Some points, one per row:
(23, -16, -8, -2, -16, 9, -25, 10, -14, 16, -8, 19, 26, -17, 16, -1, -2, -7, 27)
(29, -24, -26, -10, 7, -13, -23, 17, 8, 12, 14, 9, 9, -3, -12, -2, 3, -1, 16)
(-23, 7, 14, 32, -11, -22, -13, 36, -22, -24, 58, 31, 26, -9, 74, 34, -7, -29, 48)
(-29, 105, 33, -23, -75, -37, 127, -29, 26, -8, -83, -48, -86, -10, 29, -87, 17, -17, -66)
(38, -27, -49, 44, 31, 19, -47, 39, -16, 21, 24, 54, 29, -47, -12, 14, 68, -29, 13)
(-42, -28, 4, -16, 14, -9, 26, 29, -14, 12, 0, -6, 30, 12, -27, 22, 19, -3, -2)
(57, -32, -67, 38, 49, 27, -49, 39, -34, 4, 11, 39, 32, -53, -12, 15, 64, -14, -3)
(17, -8, 26, 14, -2, 33, 43, 32, 37, 78, 52, -24, 13, 10, 20, 23, 16, -33, -20)
(35, 22, 23, -20, -25, -10, 7, -83, 35, -27, -97, -117, -121, 3, 43, -45,
 8, -46, -29)
(-12, -65, -29, 99, -1, -14, -44, 10, 9, -5, 44, -16, -10, 40, 60, 19, -39, 6, 15)
(10, -8, -5, 27, -8, 11, 9, -8, 9, -3, -1, -3, 7, 11, 27, -22, -15, 1, -1)
(13, -13, -16, 7, -2, 14, -2, 7, -4, 3, 6, 5, 12, -15, 3, -14, 4, -5, 4)
(17, -7, -8, -17, 10, -21, -25, -10, -3, -12, 4, 2, 13, 12, -40, 31, -19, 29, 17)
(5, -18, -14, 4, 0, -7, -15, 18, 23, 28, 57, 45, 28, -23, 10, -1, 12, -17, 15)
(4, -32, -13, 24, -11, -3, -11, 11, 7, 25, 21, 26, 2, -45, 24, -17, 24, -37, 18)
(5, -12, -17, 19, -11, 0, -11, -6, 4, 0, 18, 9, 24, 24, 14, -16, -12, -4, 15)
(21, -35, -18, 7, 4, 10, -25, -4, 3, 15, 3, 12, 6, -14, 8, -5, 4, -17, 6)
(43, 0, -10, -3, 34, -6, -7, 3, -4, 2, 12, 2, 24, -16, -5, 8, -17, -1, 11)
(18, -11, -15, 11, 2, 8, -14, 10, -1, 12, 5, 18, 12, -10, 27, -8, 9, -14, -4)
(19, 18, -10, 1, 14, 6, -8, -21, -10, -16, -9, -16, 18, 2, -8, 20, -17, 38, 3)
(10, -34, 7, -30, 6, 19, 8, -19, -28, 17, 9, 18, 14, 15, -17, 17, -1, 10, -8)
(49, -53, -80, 10, 46, -10, -53, 25, -24, 11, 20, 26, 26, -42, -42, 20, 46, 4, 17)
(26, -13, 18, 22, 4, 32, -6, -4, -8, -11, 2, 16, -1, -12, 9, -7, 24, -17, -8)
(25, -7, -6, -3, 5, 8, -10, -13, -12, -6, -7, -1, 10, 4, 2, 5, -9, 5, 0)
(23, -7, -13, -2, 8, -2, -5, -14, -14, 4, 11, 4, 30, 1, -3, -3, 7, -1, -15)
(-106, 25, 60, 54, -27, -60, 54, -43, 18, -26, -11, -10, -86, 2, -63, -8,
 -13, -26, -7)
(60, -8, -69, 31, 38, 30, -44, 30, -57, -18, 6, 37, 45, -40, -31, 18, 50, 10, -5)
(-23, 46, 43, -11, -22, 45, 43, -29, -36, -7, -3, -12, 18, 20, -42, -3, 24, 45, 48)
(41, -2, -14, 16, 10, 9, -18, 3, 1, -17, 2, -10, -24, -43, -26, 8, 44, -20, -24)
(5, 61, -40, 3, -42, -34, -23, -53, 3, 42, 73, 3, 4, 20, -18, 8, -9, 2, 68)
(34, -22, -44, 42, 11, 28, -31, 23, -5, 20, 12, 40, 21, -38, 26, -14, 48, -25, -6)
(-7, 11, 33, -43, 4, 6, 4, -13, -41, -35, 11, -27, 7, 40, -9, -10, -31, 7, -13)
(7, 50, -27, 23, -18, -7, 23, -34, 24, 4, -62, -27, -64, 48, 34, -31, -20, 25, -29)
(26, -29, -39, 19, 9, 16, -20, 5, -12, 9, 8, 26, 14, -23, 13, -8, 24, -10, 1)
(9, -40, -32, 17, 2, 2, -15, 20, 3, 17, 17, 17, 16, -32, 12, -4, 4, -28, 17)
(3, -19, -18, -7, 2, 16, -42, 11, 5, 25, 36, 17, 21, -33, 4, -2, 19, -13, 0)
(22, 3, -13, 34, 25, 20, -28, 0, 7, -2, 6, 35, 2, -23, -4, 21, 30, -3, -12)
(-20, 1, -5, -10, -21, -64, 43, -56, 59, -15, -5, -17, -25, -15, 49, -31, -37, 15, -10)
(10, 6, 0, 0, 38, 29, 6, -33, -19, -31, -10, -12, -10, 38, -38, 28, -37, 15, -21)
(13, -4, 8, -19, -22, -28, 4, -28, -1, 2, 6, -3, 10, 44, -8, -18, -34, 23, 23)
(0, -9, 56, 11, 5, -4, 2, -8, 17, 28, 35, -16, 22, 24, -27, -10, -3, -9, 42)
(26, -2, -25, -8, 29, 14, -13, -17, -40, -26, -14, -1, 18, 9, -34, 14, -10, 28, -12)
(-127, 127, 77, -58, -122, 23, 92, -38, 127, 28, -85, -38, -100, 18, 93, 51,
 -33, 127, -61)
(-11, 8, -1, 4, -25, 6, 26, -27, 9, -25, -22, -15, -25, 12, 14, -39, -15, 4, -37)
(28, -23, -35, 19, 11, 19, -16, 10, -12, 6, 1, 18, 19, -21, 7, -8, 23, -8, -6)
(1, 21, 22, -16, -28, -9, -75, 19, -1, -32, 5, 24, -28, -18, -40, 63, 53, 14, 47)
Here are 24 more points, each followed by its number:
(38, -31, -24, 32, 18, 15, -19, 27, -3, 12, 15, 36, 30, -32, -21, 25, 42, -16, -9) 0
(17, -14, -17, -4, 6, -4, -10, -7, -7, 6, 8, 12, 12, -3, 4, 1, -9, 10, 1) 1
(-68, -13, 55, 85, -63, 71, 9, 94, -24, -3, 59, -7, -32, 42, 35, -24, 78, -2, -41) 2
(22, -23, -8, 22, 6, 40, -34, 36, -11, 19, 18, 23, 18, -34, 2, -3, 41, -27, 17) 3
(24, -27, -34, -5, 13, -9, -18, -4, -8, 2, 5, 13, 10, -11, -13, 1, -7, 2, 9) 4
(11, -4, 25, 49, 8, 18, 1, 30, -19, -29, 6, 0, 40, 34, -19, 1, -6, 6, 19) 5
(28, -47, 69, -44, -93, -6, 45, 91, -7, 5, -25, 37, 76, 42, -94, 55, -39, -37, 50) 6
(38, -14, -36, 42, 12, 35, -23, 25, -16, 8, 3, 28, 18, -32, 16, -9, 43, -24, -13) 7
(29, 22, 16, 30, -23, 7, 47, 26, 23, 11, 16, -24, -32, 16, -9, -36, 43, -38, -28) 8
(-8, 10, 44, -11, 11, -4, 6, 2, -1, 20, 30, 18, 0, 47, 35, -10, -10, -19, 4) 9
(15, -23, -19, -7, 1, 7, -4, 1, -8, 13, 1, 8, 13, -1, -4, -7, -10, 9, 3) 10
(17, 27, -4, -17, 19, 26, -4, -5, -24, -17, -22, -16, 1, 17, -27, 19, -21, 27, -3) 11
(-24, 6, 55, -48, -4, -16, 3, 40, 52, -42, 35, 9, -10, 72, 49, 29, 12, -13, -50) 12
(6, -5, 1, -25, 13, -15, -11, 6, -28, 10, 22, 6, 16, 24, -21, 20, -15, 13, -5) 13
(-116, 32, 97, 4, -72, -64, 78, -8, 127, -19, -96, 13, -127, 2, 18, -74,
 9, 10, -77) 14
(31, 39, 79, -45, -16, 3, -7, 29, 65, -20, -4, 0, -15, 26, 58, -9, -24, -49, -28) 15
(10, -6, 33, -55, 89, -66, -32, 59, -54, 13, 40, 24, 52, -15, -62, 64, 27, 11, 21) 16
(2, 35, 15, -27, 17, -21, -14, -30, -35, 16, 11, -11, 24, 10, 29, 1, -31, 34, -21) 17
(-36, -10, 9, -41, -9, 0, 27, -16, 39, 1, -34, -30, -59, 15, 26, -40, -5, 15, -11) 18
(17, -10, 4, 15, -3, 33, -11, 3, -1, -5, -3, 19, 6, 2, 20, -24, 6, -20, -7) 19
(-59, -1, 44, -75, 14, 19, 81, 44, 77, -69, 34, 24, 52, 43, -127, 9,
 -79, -6, 41) 20
(-5, 32, -47, -18, 8, 15, 12, 11, -56, -53, -9, -6, 20, 34, -21, 15, 3, 31, -20) 21
(5, 82, 22, -49, -93, -69, 59, -113, -34, -31, -63, -100, -56, 40, 47, -77,
 -6, -40, 10) 22
(-13, 49, 21, -34, -68, -44, -10, 68, -88, 33, 58, 112, -49, 119, -19, 70,
 -101, -12, -8) 23
Which two of these numbered points are nearest to each point below, ignoring the 3 directions in which the first points spread most? Their numbers follow each, nearest first.
(16, 0, -10, 13, -30, 37, -10, 20, 17, 8, 14, 8, 23, -14, 21, -20, -28, -30, 10) > 19 10
(5, -14, 0, 29, -11, 19, -3, 9, 15, 13, 6, 9, -1, -27, 32, -35, -4, -16, -4) > 19 10
(-63, -50, 109, -127, 127, 9, -104, 44, -106, -6, 77, 28, 33, -16, -76, 127,
 -127, -54, -91) > 16 12
(-42, 66, -2, -49, -63, 22, 52, 16, 12, -23, -39, -25, -41, -13, 48, -3, -19, 60, -53) > 21 11
(-55, 41, 5, 7, -93, -66, 44, -28, -42, -10, -20, -37, 12, -36, -5, -2, -11, -70, -12) > 22 13
(-35, -58, 1, -80, 63, -36, -39, 14, 72, -55, -6, 18, -16, 58, -54, 9, -12, 12, 91) > 18 4
(0, 44, 43, 15, -3, 40, 43, -2, -42, -60, -22, -40, 8, 40, -5, 13, 7, -22, -22) > 5 7
(14, -14, -17, 19, 2, 0, -18, -2, 8, 8, 2, 15, 20, -16, 11, -7, 4, -13, 7) > 1 4
(33, -23, -46, 33, 18, 21, -33, 28, -12, 16, 13, 36, 20, -35, 15, -9, 45, -21, -4) > 7 11
(5, 46, 75, 10, 2, -16, -4, -25, 15, -44, 1, -4, 12, 71, 36, 48, -49, -33, -48) > 15 9
(-81, 41, 2, -18, -1, -37, 95, -40, 47, 66, 8, -7, -77, -13, 53, 0, 7, -27, -71) > 13 1
(42, 32, 43, 69, -3, 49, 2, 29, 20, -35, 3, 2, -31, 7, -29, -6, 39, -51, -42) > 8 5
(4, -8, 28, 7, 14, -3, -25, 27, 5, 30, 7, 38, 12, -48, 34, -23, 32, -35, 21) > 3 19
(27, 5, -25, 28, 20, 35, -11, 8, -25, -21, -1, 13, 14, -9, -7, 1, 19, 1, -13) > 7 11
(-25, 60, 33, 85, 8, 66, 14, 48, 6, -41, -21, 46, 3, -3, 37, -10, 72, -60, -37) > 5 7
(-9, -20, -17, -28, 20, -34, -7, -20, -12, 8, 2, 12, 15, 8, -29, 6, -22, 20, 20) > 4 1
(22, 17, -36, -18, 54, 1, -32, -9, -45, -23, 3, -10, 38, -5, -73, 33, -13, 44, -3) > 11 1
(34, -43, -61, -10, 20, -9, -32, -1, -18, -5, 4, 12, 13, -19, -22, 7, 4, 7, 19) > 4 1
(42, -6, -2, 34, 0, -9, -47, 30, 6, 43, 35, 25, 17, -20, -34, 19, 23, 17, 8) > 0 7
(-105, 72, 44, -17, -13, -45, 61, -41, 48, 38, -32, 5, -58, -33, 65, -37,
 -17, 35, -68) > 17 13
(-127, 117, 50, 124, -7, 125, 33, -9, 75, 4, 41, -74, -49, 52, 127, -5,
 19, 127, 59) > 5 7
(-43, 81, -25, 14, -29, 53, 72, -14, -18, -14, -9, -38, -41, 11, 34, -23, -7, -19, -57) > 21 7
(-7, -45, 5, 18, 9, -6, -42, 43, 13, 53, 57, 41, 35, -59, -1, 7, 65, -72, 50) > 3 0
(-59, -5, 103, 56, -46, -27, -15, 2, 57, 34, 38, -27, 54, -11, 66, 30, 1, 95, -57) > 17 0
(-13, 27, 60, -55, 9, 9, 49, -20, -20, -24, -15, -7, 3, 32, -47, 50, 9, 49, 12) > 0 3
(26, 30, 15, 10, 20, 56, -6, 2, -42, -50, -16, -6, 11, 25, -26, 16, 32, 17, -38) > 7 19
(30, -63, -62, 13, 17, -12, -48, 50, -10, 31, 31, 36, 20, -54, -5, 3, 42, -48, 28) > 4 10
(-18, -93, 21, -16, -25, 20, -7, 13, -29, 49, 12, 14, -84, 38, -4, 17, -36, -10, 34) > 18 10
(-18, 11, 26, 66, -4, -5, -14, 51, 53, 39, 14, -12, -12, -60, 60, -8, 29, 1, 14) > 3 11
(-80, 67, 27, 19, -11, 71, 47, 48, 36, 6, -20, -14, -50, 78, 0, 19, -66, -4, -54) > 11 7
(15, 0, 0, 23, -3, 20, -9, 7, -11, -8, 7, 6, 16, 4, 14, -3, 0, -11, -4) > 19 7
(28, -9, -17, 11, 21, 20, -12, 16, -24, -11, 16, 4, 13, -5, -6, -1, 22, 0, -14) > 7 11
(-73, -6, 35, -47, -9, -49, 54, -26, 44, -29, 32, -28, -49, -24, 38, -34, -9, 19, -38) > 18 4
(27, -14, -17, 42, 14, 34, -28, 47, 6, 36, 14, 34, 23, -29, 19, -9, 52, -37, 9) > 3 7
(31, -8, -33, 14, 22, 9, -25, 30, 3, 22, 4, 23, 14, -33, 2, 4, 27, -11, 3) > 11 1
(22, -15, -19, 7, 1, -26, -38, 5, 23, -20, -35, -43, -1, -15, -8, 37, 5, 27, 56) > 4 1
(21, -9, -18, -7, 12, 3, -12, -7, 1, -1, 3, 2, 10, 2, 4, -11, -9, 9, 8) > 1 10
(18, -15, -25, -20, 11, -3, -5, -19, -11, -12, -9, 0, 16, 5, -9, -3, -18, 24, 12) > 1 4
(-21, 20, -7, -26, 7, -8, -5, -3, 23, -40, -37, -28, -16, 22, -45, 0, -23, -7, 21) > 4 18
(-12, -22, -34, -17, 21, 43, -12, -9, -8, 29, 62, 20, 7, -53, 27, -7, 22, -70, 34) > 3 18
(2, -27, 10, 13, -3, 12, -32, 28, 30, -41, 28, 16, 31, -19, -13, -11, 5, -49, 22) > 19 3
